Rotation paths and how fast each direction turns (deg/step):
Each turn is a multiple of 5 degrees from 10 to 175, or 0.
Each row of a path follows its step; steps can be skipped.

step 0: [ -8  16  30 -36  16  34  42  10  18 -23  -1  13  17  29 -20  -9 -11 -15
  16  10 -13  10  -6  23  11  34  -1]
step 1: [-28 -10  -1  11   5  -1  13  -1  25  55   1  14  24   3 -40 -23  16  12
  -7  20  -1  -8  -1  37   0  12 -32]
step 2: [  1 -17 -33 -32   3  17   5  24   9   0  -6 -33  -1 -10 -45  22  22   9
 -21 -10  26 -17  35   9  15  12  -8]
step 3: [ 22  23  20 -20  13   5  17  44 -22  11 -33  10  11  14 -18  37  -4  17
  18  28  26  18   8   0 -22  22 -12]
step 4: [ -3  16   3 -25  -1 -30  18  22   3  -9   1  19  -3   7 -39  -8  43   5
  18  -4 -38  12 -26  14   3   3 -44]
step 5: [ -7 -40  -4 -10  -3  10  33 -12  22   0 -19  35  28  16 -31  13  25 -11
   5 -26 -15 -12  32   2  -4  25   3]
step 6: [-19 -27  18  15  13 -10  -9  29  15  38 -36 -13 -17  -5 -22  13  34  14
  -1  -7  34  21  -3   6  -8  33  13]
step 7: [ -4  -8 -13   4  20 -10  23  19  -9 -50  -4 -17  -6  10 -33  10  18  13
   3  -6  29  46  13  -8 -12 -10 -38]
step 8: [ 16  -1  17 -23  31 -41  18 -12 -11  -1 -11  28  18  48 -35   2  20  -1
  17   4   4  -8   1 -11 -28 -15  19]
step 9: [-25 -28  17 -11  21  -2 -19  20  30   0  12   6 -18   2 -18 -13  35  -3
  59 -13 -24   2  17  13  -4   7  11]
step 10: [ 13 -29  -4  32  29 -20  33   9  38   3  -7  22  -8 -30  -6  -1   9   4
  -1   5  25  16  52  -3  -3   0 -10]
Directions:
[ 12 -11  -4   6   1  -2   0  -9  14   8  -1  -5   1   6   6  -3  -5   2
  14 -14   4  -7  -3  11  11  10  -9] | 85
[ 13   3  -9 -10  14   3  -3  12  -1   9   8   6   3 -10   6   4   3  11
  10   4  -6 -10   8  -2   0 -12  -2] | 55
[ -5  -4   9  -2  -6   6   5  -3   5   3  -5  -5  10  10  -1 -21   7   6
   4   3 -20 -10   3 -11  -4  -5  -1] | 90
[  7  -5 -10  -9  -8  -3   0  -1   4   2   2  -4   3  15  -7  15  -1  -7
  -9 -10  -2 -13   3  -2  -4  -8  18] | 120
[-11  -3 -11   1   5   3 -19 -14  -8   6  -5  11  -3  -6 -14  -5   0  -5
   5   0  -5  -7  10   0   5   9   5] | 95

step 0: [ 14  11 -10  -7  -9  -9  23   4 -30  20  21   7  18  11  21 -14  17  14
   0 -15  24 -13  21   4 -46  32  11]
step 1: [-12 -32 -28 -27 -34   5  -9  40   2  10   8  22 -20  -5 -10 -17  -3   9
   7  24  -2  -9   1  29  16  22  -5]
step 2: [  5 -17 -44   0  11   6  42   4  19  -7  -9   0 -19 -28  25 -22 -23  -8
   0 -30 -12  13   0 -12 -12  -8 -13]
step 3: [ -9  -9 -22 -15   5   6 -10   9  -6  35 -29  27  33  -4 -14  16   1 -36
 -10  -4  10  36 -18 -11 -12 -11  20]
step 4: [ -7  -5   6  12  -2  -7  35   0 -16  19 -17  27  -4  31  10  -8  28 -33
  -2  -2   6 -39  16  -8  25 -18 -14]
step 5: [ 17 -11 -16   3 -14 -10 -10 -13 -11   2 -27   1  19  16  21  -5 -34  24
  -2  -1  57  -5  -3  21  15   7 -23]
step 6: [-20 -11  -2 -11 -19  17  27   5  40   1  29   9   4   8 -34  15 -34  -5
  22   1  26  -7  21  -7 -13 -12 -15]
step 7: [-17  -8   3  -9  24 -22  32 -12 -14  42  22  16  -2  -2  -6 -15   1  40
   0 -29   9  27 -12 -10   0   4   4]
step 8: [  5   6 -11  -4 -28   9   8  26 -10  42 -15  -9 -27   5  -2 -17  26 -10
  -1  25  22  10  16  -6 -37  26   8]
step 9: [ 15 -44  -6 -16 -29 -17  14  19  -8 -16  -4  32  -7  -4  31 -10  -8  -9
  20 -10 -21  16  25   5  21  14 -10]
step 10: [ 27   3 -74  -8   5  34  15   1  11   9  -2   1  24   7   2   6  -4  -2
  -4 -24   1   3  -3  -3   1  -2   3]
Directions:
[  6 -10  10  -1   8  -9  11  -8   7  -5   4   7 -11  -5   7  -4   9   4
  -5 -19  -6  -6   3  -1  12  -2  -8] | 145
[  7   2  -8  -1   2 -15  -5  13   3 -19  -5   7  -1  10   4  -4   5   7
   2  12   6  -3  12   6   0   6 -12] | 90
[ -6  -5  -6  -6   2 -16   0   7   6  10   3 -14 -10  -4   6  -3   4 -13
   0   6 -10  16  -7  -3  -4   4  -9] | 60
[ 21   5   7  -6  -5  -5  -8   4  11   8  -2   1   0  -8  -6   4   0  -7
 -12  -7   9  -2  -1  13 -14  -2   0] | 140
[ -5 -12   7   3 -11   0   1 -10  10 -16 -14  -3   5 -11   6   3  -3  -3
   5  -2   7   9   5  -8 -12   6   3] | 110
[ -2  -9   7  -6   0 -13 -14  -1 -10   3  -5  11   9  -4   0  -1  -9  11
   0  -1  -1  14 -10  10  12   2   5] | 170
[ -7   9   6   5  17  -1   1   6   2   2 -10  15  -8  -1  -6   0   5   6
  -5   1   2  14   2 -13 -11 -12   6] | 85

step 0: [ 14   2  43  58 -44  14  -8   1 -14   0 -26  21  -2  -1 -10   7   8 -14
   1  -1  -3 -20   1 -13  21 -10 -28]
step 1: [-29 -42   0  29  30 -24   3  12   5  23  -8  24 -18   0  30  16  18 -18
 -13   1 -18   1 -29 -21  26 -13  24]
step 2: [-29  12  15   1  -2 -25 -24   3  18 -29   6   0  -3  24   8  12 -31 -10
 -23   7 -13 -44 -36  33 -14 -17 -17]
step 3: [  6   0 -32 -16 -29   7  15  15  33   4 -51  11 -22 -17  -2  18 -29 -15
  13  15 -34   8 -22 -12  -8  15 -17]
step 4: [ -7 -13  22 -12  15   2  16  53  -6  -9 -29  15 -11 -13 -10 -28   3  10
  -8 -17 -11  -2  -3  58  10  26  17]
step 5: [ 14   5  -8 -60  -6  -7  -2  21   1   7  28   7   2 -29 -19  18  35   7
 -17  -1 -16   4 -19  14  13 -43 -27]
step 6: [ 40  60 -17  13 -12   2  17  26   0 -10  -7  20   5  22 -10  -2  10  12
  25 -12  10 -34 -11  -5  38   0   6]
step 7: [-18 -23  -7 -13  15   8  17  25  17 -44   3  11   2  18   4  44  25  18
  11  -7   9  23  12 -25  15  -6  40]
step 8: [-20  13   2  14   4   5   6 -21   2 -27  20  19  27  -9 -44  23  10  31
 -11  15  36 -14 -34  18 -28  18 -11]
step 9: [  8   4 -20  42 -34  20 -22  18   7   8  -6 -25  18 -14 -12  29  12  13
 -12  24 -15  33  -1 -20  26  30 -13]
step 10: [-26 -21   1  43  22   6 -20  33 -29  -6 -26  11   6  18 -33 -24  34 -24
 -19 -22   7   0   1  -5  -9  -5   1]
Directions:
[-11   1  -5  -2   2   0   1  -6  14  -7   5   4   0   9   8  14 -20   0
   7  -5  11  -8  -8  -6   0   0  12] | 70
[ -8  -7   1  -3 -17   2  -9  -9 -10   3  -3  10   1 -19  -8   4  -6   4
   7  -3   3   4   3  11   7   5  10] | 80
[  5  -5   9  -3  -2 -27  -4   4   6   7  13   2   6  -3  -4   1   1  11
  -5  -5   1   2  -6  -1 -15   3   5] | 115
[  4  -5   7  19   4  -1  -8 -13  -5  -4   3   3  -1   7  -4  19  12  -2
  -4  12   8   3   1  -6   2   9   1] | 40
[ -4  14 -15  -2  -3   1  -9   0 -13   7  13   3   2   3  16   7  -3   9
 -10   4  -3   0  -5   9   0   3 -11] | 110
